(in the rows, 128 means zero)
Named turns come first, each shown by rows before and after it. Which turns, in which order, take the first row of each pair that follows to the second? Write the first one first, as in the answered first pair.
W (before -> after):
[132 152 110 162 149 110 158 128 125 156 134 114 135 104 122 122 121 159
 130 136 125 128 110 130 136 119 141]  ->  [139 152 108 140 133 127 170 134 120 144 156  99 141 129 138 101 126 159
 124 108 135 111 120 130 136 136 135]
[141 149 125 124 143 124 134 142 117 109 159 127  75 138 140  99 102 132
 143 134 137 140 104 133  83 108 143]  ->  [155 129 129 125  90 146 150 112 120 123 140 161 126 162 152 120 148 107
 121  93 124 142 103 121 107 135 141]
[120 128 148  91 136 159 165 142 115 110 128 165 123 114 122 147 159 154
 123 111 126 130 159  96 148 160 138]  ->  [112 128 145 112 155 142 156 141 125 117 114 173 121  87 109 163 145 155
 136 140 121 144 149 100 148 140 137]
R (before -> after):
[150 129 107 122 160 147 133 107  93 107 177  78 125 154 118  96 114 125
 158 155 103 129 128 109 109 147  84]  ->  [144 115 100 124 134 151 145 107  96 118 169  83 156 150  86 104 126 121
 117 142  95 118 147 130 129 172  91]
[102 122 126 121 160 131 124 166 127  99 139 108 114 106  98  89  98 123
  97 137 138 120 131 140 129 138 129]  ->  [117 105 133 129 105 151 137 119 130 112 121 151 167 129 120 113 147  98
  84  92 122 129 124 120 146 156 124]
[115  97 141 145 124 106 145 135 129 117 104 149 157 122  99 145 149 104
  81 144  99 124 138 118 142 157 125]  ->  [122 107 157 148 142 105 128 122 123 104 111 160 125 133 151 139 152 104
 143 154 106 146 100  78 114 124 112]
[115 151  79 104  88 114 168 155 110 112  75 148 110  95 107 158  66 113
 105 120 100 216 169 127 155  96 153]  ->  [123 147  86 108  76 120 164 135 109 112  74 168 121 107 140 166  86 101
 126 109  95 225 154 101 148  86 146]
B (before -> after):
[120 136 164 158 141 119 109  95 119 119 110 162 144 120 143 149 150 117
 177 157 120 151  84  98 119  80 112]  ->  [135 110 159 144  90 140 132  82 120 132 111 167 188 144 131 151 178 105
 127 107 113 134 110 113 140 125 116]
[144 123 135 112 110 185 107 140  99 102 140  85 114 156 108 122 115 124
 109  92 135 125 135 145 110 152 136]  ->  [133 134 141 140 153 156  86 144 110 109 126  92  92 113  93 137  89 134
 144 149 130 140 119 143 100 104 137]
[120 135 107 123 163 118 138 158 122 139 138  86 120 115  75 100  78 151
 103 136 140 118 148 155 178 141 142]  ->  [119 130 106 119 155 127 143 157 120 135 137  82 124 125  86  92  83 150
  98 125 145 113 152 151 179 150 141]
[129 100 166 123  85 137 165 124 124 123 139 125 141 168 136 111 164 135
  68 127 152 157 137 104 155 148 100]  ->  [125 125 174 131 137 115 141 136 126 112 147 114  87 145 153 102 132 148
 127 174 159 178 111  87 125 103  98]
Then:
Between the rows of a pair lie two turns.
[100 144  93 104 145 118 130 170 119 132 144  86 119 103  52 116  90 148
  92 151 133 102 172 185 119 144 129]  ->  [102 127  98 142 124 109 126 132 139 161  97 140 166  89  42 167 124 131
  88 155 104 123 160 180 146 137 133] | W, W
[114  85 107 115  49 152 156 156 114 153 192  43 157 190 165 103 180 121
  76  76 171  55 195 182 140 181 147]  ->  [ 81 124 109 153 168  85 108 207 127 155 181  19  77 101 115 114  97 158
 131 208 173  82 172 205 108  97 154] | W, W
[151 130 153 114 115 155 143  73 121 139 134 133 140 147 175 133 114 102
 168  64 125 132  86 111 120 122 110]  ->  [122 134 132 140 151 119 136 117 137 165 104 113 142  80  67 156  74 120
 112 128 110 118 122 178 143 122 135] | R, B
[103 137 140 155 126 141 131  94 145 169  65 139 155 126  39 169 114 129
 110 144  98 120  70 134 167 103 109]  ->  [130 128 146 117  78 184 149  75 133 144  96 130 160 185 104 135 145 118
 115  73 114 104  67 100 159 137  91] | R, B
[108 134 127 147 141 148  92 103 133 131 127 173 155 117 169 149 188 107
 112 126 109 184 115  81 139 145 110]  ->  [ 92 138 104 140 155 142 100 147 133 136 130 132 149  92  90 139 155 121
  51 143 110 156 155 141 151 168 125] | R, R
[ 97 125 145 148  95 129  96 152 145 165 102 131 157 135  94 137 159 120
 124 134  87 120 140 190 143 123 163]  ->  [108 126 143 117  81 151 106 164 131 144 132 100 144 163 109 102 154 121
 114 104 105 101 156 190 134 146 157] | W, W
[147 132 138  89 134 144 145 162 113 113 140 102  98 163 166 114 101 124
 127 132 139  98 131 118 126 137 123]  ->  [155 123 138  96 112 151 148 140 113 121 129 124 124 175 180 122 122 112
 121 112 133 101 126 105 134 147 119] | R, R
[148 163 129 136 148 123 100 105 157 116 123 148 130 101 152 136 137 129
 154 134 132 149 109  98 138 119 110]  ->  [145 146 116 138 120 127 111 109 166 127 107 151 162 103 114 146 147 123
 100 119 127 136 135 129 164 152 122] | R, R
[127 144 128 117 166 123 134 140 129 131 133  97 104 119 133 112  85 135
 134 141 132 136 134 131  98 132 127]  ->  [133 126 133 141 125 129 139  95 142 150  97 154 162 122 145 150 132 113
 128 120 112 153 118 115 118 134 127] | B, R
[118 132 114 141 179 126 115 165 116 122 123  97 107 120 108 129 109 126
 126 188 115 130 117 132 131 112 120]  ->  [135 119 129 149 138 140 114 119 118 124 113 143 135 145 162 147 150 105
 155 153 107 154  86  87 136 103 114] | R, R
